Each named move below is a turn or a mirror, shown by a few rows before and after it. Which moves, in which order, take the first row of each later pair to the second? The first pair is answered.
Vin:
-13, 11, 5, -15, -23, -11, 7, -8, -5, -10 => -16, 6, 6, -5, -21, -15, -5, -11, -14, -7
-16, -8, 5, 9, -4, 0, -3, 10, 1, -6 => -12, -3, 5, 0, -6, 3, 6, 13, 7, -8
-3, 2, -7, 3, -2, -13, -10, 6, -10, 20 => 3, 11, -6, -11, -5, -8, 7, 12, 3, 15
biki:
8, -4, -5, -13, -5, 6, 14, 14, 11, -4 => 8, -5, -6, -13, -3, 7, 12, 16, 11, -5
-5, 13, -4, -6, -5, -8, 4, -7, -8, 21 => 0, 2, -11, 6, 10, -9, -15, 10, -6, 16
8, -7, 1, 12, 5, 2, -4, -7, -2, -7 => 6, -1, 5, 6, -1, 2, 7, -16, -3, -4
7, 16, 1, -18, 2, -7, 19, -4, 9, 10 => 15, 3, -8, -2, 20, -6, -5, 17, 11, 3
vasel:
-16, -3, 22, 10, -1, 9, -8, -14, -18, -10 => -30, 3, 5, -2, -7, 1, 3, 24, -2, -3
-8, 6, -2, -9, -9, -7, 5, -4, -10, 15 => -5, 4, 1, -7, -7, -5, 3, -11, -13, 13
-4, 16, 1, -7, -8, 13, 18, 13, 8, -4 => 6, 12, 13, 1, -4, 20, 11, -14, -2, -8
19, 12, -3, -3, 4, 1, 1, -5, -2, 17 => 17, 13, -6, -4, 5, -3, 2, 1, 1, 18
Velun:
-19, -7, -1, 1, -9, -8, 1, 0, -10, -4 => 1, -11, -6, 9, 7, -6, -16, 7, -9, -4
-3, 0, 5, 2, -2, 4, 4, -15, -3, 0 => -6, -3, 2, 6, -1, -1, -3, -13, -6, 3
-22, -19, 5, 31, 0, -8, -26, -18, -30, 1 => 29, -16, 3, 27, 23, 10, -30, -17, -12, -11
15, 2, 3, -2, 2, 1, -1, 2, 7, -6 => 1, 4, 6, -7, -8, -3, 9, -2, 5, -5
Then:
(two moves a pair)
-16, 15, -2, -17, -24, 5, 28, 0, 10, 5 => -34, -3, -7, 8, -18, -8, -9, 0, -16, 14
Vin vasel
8, -3, 8, 0, 5, 13, 2, 1, 8, -11 => -1, -11, 3, 11, 7, 7, -12, 4, -1, -6
vasel Vin
-5, 1, 1, 8, 6, -8, -6, 0, -9, 1 => 12, 6, 1, 0, 10, -1, 2, 1, 2, -5
Velun Vin
0, -4, 16, 1, -5, 10, 4, -20, -3, -16 => -9, -8, -4, 1, 2, 1, -1, 24, 11, -15
biki vasel
2, -5, -2, 3, 13, 5, -2, 5, 5, -5 => -6, -3, 4, 5, 5, 3, 0, -11, -7, 0
biki Vin
-2, -1, -7, 3, -5, -8, -11, -5, -13, 15 => 10, 0, -14, -3, 2, 0, -6, 16, 5, 6
Vin biki
31, -7, 3, 10, 21, 18, -8, 6, 15, -24 => 16, -5, -11, 7, 19, 9, -7, 33, 23, -17
Vin vasel
19, 5, 7, -12, -3, 12, 3, -16, 2, 7 => 9, 0, 11, -6, -5, 10, -4, -25, -7, 9
Vin Velun
22, 18, -5, 2, 6, 3, -13, 12, 12, -12 => 22, 12, -2, 10, 8, 3, -22, 4, 2, -11
vasel Vin
3, 3, 28, 0, -13, 14, 1, -13, -1, 2 => -19, -5, 15, 11, -13, -1, -15, 10, -9, 12
vasel Vin
18, 2, -15, 7, 5, 6, -8, 17, 10, 3 => 18, 13, 2, -1, -9, 11, 10, -19, -1, 7
vasel biki
7, 0, 4, -5, 6, 3, 0, 0, -4, -8 => 3, -3, 2, -3, 6, 1, -3, 7, -5, -10
Velun biki
2, -3, 0, 8, 8, -8, -18, 10, -4, -3 => 15, 4, 3, -3, 7, 0, -3, 11, 10, -10
Velun vasel
7, -4, -5, 4, 9, -3, -8, 13, 0, -3 => -4, 2, 4, 2, -3, -9, 0, -10, -12, 6
biki Vin
15, 5, -4, 5, 7, -2, -12, -11, -11, 11 => 9, 14, -10, -11, -1, -2, 8, 9, 6, 11
Velun vasel
20, -2, -3, 13, 13, 4, -18, -3, -7, -2 => -3, 8, 6, 2, -10, -4, 3, -24, -17, 10
biki Velun
-9, -10, -5, 4, -10, -13, -3, 22, 1, 1 => 15, -4, 0, -5, -4, 0, 8, 17, 14, -9
Velun Velun
-13, 12, 13, -7, -3, 0, 9, -20, 0, -8 => 4, 3, 8, -1, 15, 11, -3, -2, 13, -25
biki Velun
